In the data rows, the value 128 means zero.
Each pair is two rows. How far apart are they, by a hidden measure? 0 means very close, and 20 very far. Two or three weighted sums of its numbers give each row a place; it is the straight-line distance between the places.
[183 163  97 122 104 111  76 109 100 113  72 104 105 166 148 132]
[153 142 135 149 111 122 120 127 138 108 114 103 142 181 167 146] -> 4
[ 92 141 150  79 147  72 167 161 178 133  96 123  95 160 129 133]
[113  70  82  85 112 157 109 174 150 171 145 183 149 108  82  63] -> 12
[ 73 119 115 128 200 166  95 177  80 179  80 146 195 100 130  72]
[140  92 126 143 133 168 135 119 124 135 167 162 122 159 126 136] -> 10
[104 148 121 142 166 122 110 143 119 148 102 103 164 107 156 122]
[152 173 144 159  68  84  85  85 135  75 114  82  90 146 180 186] -> 3
[146 111 103 102 110 108 126 117 141 122 141 129  97 123 129 128]
[137 135 158 158 124  98 101 109 130  81 124  99 100 153 157 178] -> 6
[130  98 131 134 146 143 158 143 146 114 155 139 130 146 124 124]
[119 155 163 152 119 115  93 108  91 104 110  98 104 119 155 150] -> 11
[104 138 210 184 123 139 160  99 107 114 134 119 115 173 142 164]
[188 154 181 183  97 120 163  89 145 100 110 107 165 190 175 132] -> 5
[ 77 125  76 107 171 131 128 168 149 151 142 142 144 132 120 125]
[138 137 177 132 114  96 116  93 137  94 123 110  77 110 136 159] -> 6
[115  98  87  67 127 135 142 151 167 167 143 179 137 121  84  95]
[ 93 118  66 103 166 110  66 136 162 136 106 134 116 144 119 108] -> 9
[129 152 137 147 151 123 103 135 115 134  89 105 167 117 164 113]
[135 149 161 113 125  58 114  81 158 102  96  97 117 151 157 163] -> 4
[ 90 145 180 164 149 176 186 135  49 173  99 133 151  96 126 108]
[119 123 130  58 156  81 135  89 172 141  89 133 104 157 116 125] -> 14
[ 95 125  99 117 152 118 109 137 167 137 142 130 121 154 124 135]
[100 149 138 140 144 128 123 162 110 135 109 105 120 134 144 139] -> 4
[135 123 172  65 140 119  62 119 150 101  61 153 165 111  99 105]
[ 56 157 116 159 230 151 123 166  64 219  73 114 183 119 152  64] -> 11
[126 145 172 122 146 141 158  73 112 127 116 132 132 110 123 111]
[205 137 119 146 120 102 148  72 214  53 111 104 154 182 133 123] -> 11
[136 140  86  80 136 128  70 129  97 132  90 137 149 145 119  79]
[123 142 148  74 178 136  74 128 119 123  78 140 207 138 117  95] -> 4
[ 76 168 129 158 148 137 181 169  73 144  82  94 152 127 154 150]
[116 102 109  26 170 128 118 128 156 151 120 149 121 143  98  95] -> 12
[151 124 160 138  92  83 132 120 130 108 146 107  85  56 109 155]
[113 120 154 146 144 171 171 158 106 165 133 141 138 116 110 139] -> 3
[174 134  86 114  91 122  98 115 115 128  94 126 111 135 127 117]
[100 116 138 119 158 152 130 147 131 139 168 141 151 123 102 119] -> 3
[163  69 147 124 170 109 103 119 161 116 187 138  80 102  69 122]
[117 151 154  99 133  56 142 112 166 110 105 108 107 163 140 169] -> 11
[ 76 157  95 114 162 142 130 189 101 178 117 111 166 104 128 130]
[162 163 140 143 109  79  79  93 153  60 132  70 104 151 179 189] -> 7
[150 147 109  78 129 131 113 163  98 114  65 118 121 119 129 107]
[ 70 139 119 141 187 145  83 161  99 164 108 116 203  98 146 100] -> 15
[142 145 189 187 124 147 115 124 112 115 131 116 137 186 160 144]
[153 134  80 118  70 109 129  99 182 130 139 121 128 129 139 143] -> 13
[109 105 153  75 159 146 103 146 135 111 151 161 130  68  82  89]
[165 125 122 145 130 109 116 102 195  79 142 121 112 143 118 129] -> 5
[108 106 173 124 139 169 164 154 130 142 180 150 154 111  97 123]
[134 122  93 108 131 111 108 165 187 123 173 144 125 152 108 127] -> 9
[109 102 107 124 122 183 180 138 103 179 152 207 140  85 100  77]
[156 197 134 157 107  77  53  86 131  84 132  61  96 161 183 179] -> 13
[ 91 163 164 173 157 138 145 147  91 157  93 109 144 112 145 115]
[ 91 150  97  96 139 151 148 195  69 158  87 112 134 101 120 132] -> 2
[ 93 139  93  56 131 117  37 163 111 116 148 117 164 201 145 122]
[117  83  61 105 123 151 156 121 177 139 165 174 126 118 102 116] -> 13
[ 94 135 130 132 173 205 161 155 101 150 101 144 151 109 124 114]
[139 108 155 161  83 160 190 101  78 148 201 176 105  92  99 139] -> 12
[150 129 182 110 143 125  73 125 138 112 124 133 113  76 114 128]
[144  78 151  91 154 143 123 155 164 113 141 161  72  49  66 101] -> 10
[115  81  89 100 127 162 133 164 163 169 146 184 129  77  72  83]
[143 126 107 129 108 124 117 116 128 108 123 113 127 178 164 157] -> 2
[165 132 113 111  83 101 130 114 162 121 139 125  77 133 136 134]
[ 95  70  97 106 156 181 133 154 144 169 170 170 145  84 105  84] -> 7
[157 143 171 197 124 133 150  84 121  98 122 104 150 181 176 149]
[ 80 110 166 125 148 171 154 166 114 151 156 152 149 117 108 131] -> 3
[137 105 122 115  95 129 137 153 174 125 190 138 153 172 113 138]
[ 82 230 124 141 160 127 166 186  98 128  26  26  46  97 170 148] -> 14
[139  82 139 110 123 146 151 139 133 122 155 161 117  88  67 114]
[134 131 131  66 137  79 140  51 163 124  83 128  83 136 125 143] -> 3
[167 176 146 136  85  96  94  90 125 100 110  95  96 171 162 158]
[146 138 124 115  89 118  93 123 113 126 125 123  89 149 129 144] -> 1
[137 148 128 139 128  93  99 104 174 106 150 101  89 146 158 161]
[ 53 205 101 205 188 140 135 155  59 186  42  98 177 110 166  92] -> 11
[133 193 149 137 135  87  88  78 111  83 107  80 114 155 173 157]
[125 139 200  69 163 124  72  86 122 117  64 140 219 163 111 109] -> 9
[143 124 173 171  80 161 191 115  26 136 147 163 133 115 115 138]
[148 133  82 119 101 115 101 128 112 109 124 113 123 143 144 139] -> 7
[150 167 141 143 113  62  89  80 126  86 130  74  72 156 179 193]
[ 81 155 108 145 197 130  95 146 101 165  72 105 173 122 152  84] -> 6
[100 111 106  79 158 203 142 188 121 162 144 165 146  87  77  70]
[112 155 132  98 134  46 164 132 135 118 114 105  76 150 147 168] -> 13
[169 118 116 111 125 118 131 119 133 120 130 127 131 123 132 130]
[134 146 125 142 110  97 106 116 149 110 143 111 103 141 155 169] -> 5
[116 159 160 156 117 110 116 129 112  99  97  80 118 157 166 198]
[170 177  73 127 139 105  49 103 118  73  86  97 169 140 166 103] -> 2
[105 142 219 170 121 148 131 141  75 121 115 120 123 144 142 152]
[ 73 176 108 133 167 124 134 145 109 141  67  76 124 129 157 145] -> 2
[131 108  81  97 131 129  77 133 122 136 140 150 158 143 121  91]
[184 140 118 143  78 118 117 115 110 119 121 112 135 176 149 148] -> 1
[182 131 113 161 122 117 139 101 144  92 121 116 139 186 160 144]
[133 122 140 165  76 167 155  75  72 139 186 164 146 138 127 116] -> 19
[122  88 101 100 147 131 140 117 149 151 158 159  97  97  99  89]
[143 201 147 152  86  77  97 103 138  74 106  37  94 140 178 203] -> 16
[154 109 129 155 114 158 150  98 105 135 157 169 125 142 133 133]
[148 203 141 135 130  88  86  79 114  70  89  83 129 173 165 174] -> 13
[ 95 145 132 131 161 201 183 176  68 185 109 129 147  86 111 147]
[163 147 163 132 103  90  65  90 143  95 133 106  92 123 159 163] -> 7
[141  99 128 116 117 102 127 117 151  96 154 134  90  65  91 126]
[143 100 116 163  94 191 133 131 117 160 170 175 140 150 122  96] -> 12
[131 156 130 102 133 120 107 158 106 120  76 101 112 149 146 134]
[104 137 130  84 172 100 144 145 133 136  93 133 140 133 122 121] -> 6
[ 87 113 106 126 181 149 141 147 100 164 138 143 190  92 124 101]
[136 170 158 160 115 103 111 109 121 109 103  90 101 139 165 172] -> 5
[169 148 174 219 112 117 115 118 151  90  77  91 175 210 203 158]
[111 142 124 126 142 117  51 142 110 124 113 109 148 125 141 125] -> 5
[152  60 107 107 145 132 147 159 147 139 154 153 108  75  72 110]
[203 167 192 185  98 114 152 110 159  82  92  91 171 230 201 150] -> 6
[ 66 126  79 115 179 139 144 192  97 170 151 127 164  98 114 139]
[123 137 171  73 159 124  89 103 120 126  79 140 210 159 115  98] -> 11
[141 165 158 145 123  83  98 100 129  79 118  86 100 162 169 176]
[135 192 149 158 128  63  80  67 129  97 137  75  82 148 192 230] -> 11
[117 130 164 143  96 129 190 113 134 108 129 136  92 145 119 155]
[ 84 151 167 142 181 154 167 120 107 176 101 123 158  99 143  92] -> 5
[ 86 118 156 143 155 197 183 153  85 175 122 149 162  87 112 105]
[162 119 121 125 100  88 111 127 145 132 132 111 134  92 115 131] -> 7
[139 144 156 166  70  94 174 112 138  77 118 100 105 167 151 162]
[ 94 127 131 138 152 155 161 169 108 158 104 128 171  90 122 118] -> 6
[148 115 153 166  66 137 163  71 105 119 197 147 111 125 128 118]
[102 112  84  68 141 127  69 158 144 182 112 146 141 133 101  99] -> 11
[150 112 127 128  92 113 154 135 170 127 192 137 132 146 116 142]
[105 121 128  93 158 134 148 151 127 159 128 145 145 108 100 106] -> 6
[120  69  74 121 114 162 159 123 116 142 181 184 117 118  98 110]
[154 141 198 167  83 128 128  77 104 113 120 118 105 142 152 161] -> 8
[110 125 161 132 133 153 169 163 107 141 153 138 146 122 104 137]
[137 139  69 117 127 126  59 131 120 134 124 131 151 141 142 102] -> 2
[ 64 120 133 116 154 173 159 139 105 184 134 139 173  72 113 100]
[116 147 131 140 126 120 104 125 125 129  95 112 163 133 148 127] -> 8
[ 96 169 128 114 166 150 179 193  82 152  68 107 144  96 137 124]
[127 147 118 131 130 101 114 121 151 102 143 114 112 167 147 145] -> 4
[123 115 176 152 150 164 121  86 122 125 115 135 140 172 140 154]
[140 144 146 146 107 116 130 111 126  94 121 100 129 176 170 151] -> 3
[ 99 124 119 137 153 123 155 152 158 131 153 127 128 145 132 146]
[119  80 117 110 118 189 181 138 130 153 188 189 125  90  63  99] -> 5
[ 90 165 138 100  90  95 100 156  97 102 111  84 106 184 162 160]
[117  76  83 116 141 146 146 146 137 130 158 151 134 112 106 103] -> 9
[103 145 205 184  97 153 108 121  60 116 149 132 122 142 150 151]
[114  85  86  96 145 163 166 144 158 168 169 203 114 103  73  81] -> 16
[159 136 148 156 100 143 161 108 108 134 100 126 141 152 156 151]
[128  95 122 151  98 230 155 116 104 166 179 210 147 122 113 107] -> 12
[115 123 144 123 134 129 147 145  93 129 130 148 123 115 119 115]
[124 110 144  98 154 150 121 171 116 159 166 167 140 100  87 106] -> 2
[103 131 141 141 176 172 153 135  89 195 127 141 177 100 133  93]
[128  89  78  94 113 143 169 106 175 169 190 169 127 109  95 108] -> 6
[121 139 138  66 152  82 149 104 160 127 103 130 106 155 125 142]
[103 149 135 130 168 128 113 125 100 154  99 112 179 118 147 115] -> 13
[131 107 164 146  72 155 196  56 120 140 203 157 107  91 109 122]
[115 126 133 113 125 143 124 154 124 149 152 144 149 120 111 111] -> 12
[ 60 125 100 131 169 140 138 152 125 155 118 126 166 114 116 120]
[120 141 110 136 120 107  96 110 161 117 154 115 111 155 145 156] -> 5
[101 160 122 111 159 184 173 214  58 169  62 110 145  95 132 133]
[125  96  97  62 134 142 147 128 172 141 141 170  96 103 100  96] -> 9
[147  90 109  94 111 126 119 177 168 142 129 149 113  53  70 119]
[111 110  87 143 151 133 126 126 163 127 162 138 115 145 121 137] -> 5
[ 66 129  96 121 167 131 128 173 112 162 132 130 149 105 123 131]
[176 170 108 135 137  84  86  88 134  75 116  74 129 148 174 156] -> 6
[147 207 157 155  94  71  89  46 145  71 104  68  70 136 186 182]
[178 162 167 148  85 104 118 104 136 103 126 102 106 134 162 164] -> 6
[133 162 148 113 135  59 124 102 161 107 100 104 105 168 162 158]
[149 165  64 114 141 111  26 107  96  87  81 100 171 141 150  80] -> 13
[106 130 138 105 139 136 156 130 101 160 130 145 142 121 111  94]
[131 128 145 133 115 106 145 107 132  93 119 113  66 118 123 162] -> 7
[123  83 146 134 102 188 210 105 133 153 219 191 125  79  92 104]
[166 143 111 109  91 132  99 137  93 142 104 135 126 136 124 118] -> 14
[168 190 142 152 101  81  97  69 140  84 102  83  90 140 176 174]
[144 112 123 150 116 153 121 132 122 123 145 134 166 146 151 116] -> 1
[147 119 173 177  59 170 189 113  92 129 178 152 153 127 118 147]
[107 161 148 168 149 128 135 141  66 117 103  98 106 147 146 152] -> 18
[160 138 137 163 120  79  99  84 153 101 139  92  89 129 149 167]
[157 160 137 146  74  86 105  82 164 111 131  96 120 147 152 173] -> 11
[146 109 117  64 142 140 144 142 123 124 132 154 101 152 103 100]
[ 59 140  79 117 170 119 142 140 118 140 125 114 120 120 129 145] -> 15
[174 143 129 143 102  88 124  79 159  98 140 107 122 158 155 160]
[141 138 173 173 114 121 150  72 127 105 133 113 124 141 154 163] -> 5
[ 58 146 112 171 219 160 117 173  89 200  63 115 194  87 153  66]
[ 88 133 142 129 167 167 150 187  83 189  88 146 145 111 121  72] -> 7
[176 190 151 148  94  73  77  75 132  94 126  72 120 153 173 182]
[192 171  63 121 142 100  70 127 123  67 119  83 170 137 161 109] -> 9
[207 147 128 174 113  95 141  61 194  58 100 103 157 177 135 146]
[124  99  99 116  51 134 194 151 168 134 136 166 136 145 108 127] -> 11
[ 97 111 154  87 145 148  92 129 136 121 128 155 146  82  94 103]
[102 118  75  96 183 125  79 178 132 138 153 142 142 116 112 124] -> 12
[ 96 165 155 153 127  99  82 112 105  86 125  95  90 130 169 167]
[157  95 120 134 117 141 137 113 125 134 144 142 118 174 147 135] -> 11
[172 139 119 118 128 104 109 103 127 109 112 113 105 137 148 147]
[108 144 134 142 121 105 118 130  90 114 107 115  71 141 146 156] -> 3
[165 116 156 140 125  86 108  93 154 106 148 105  85  98 122 145]
[121 124 128 148 124 124 127 128 149 126 151 122 147 142 141 152] -> 11
[133 132 141 162  96  96 133  97 150  86 128 112 128 164 142 166]
[171 114 146 120 128  90 111 115 163 101 140 125 146  91  86 128] -> 6
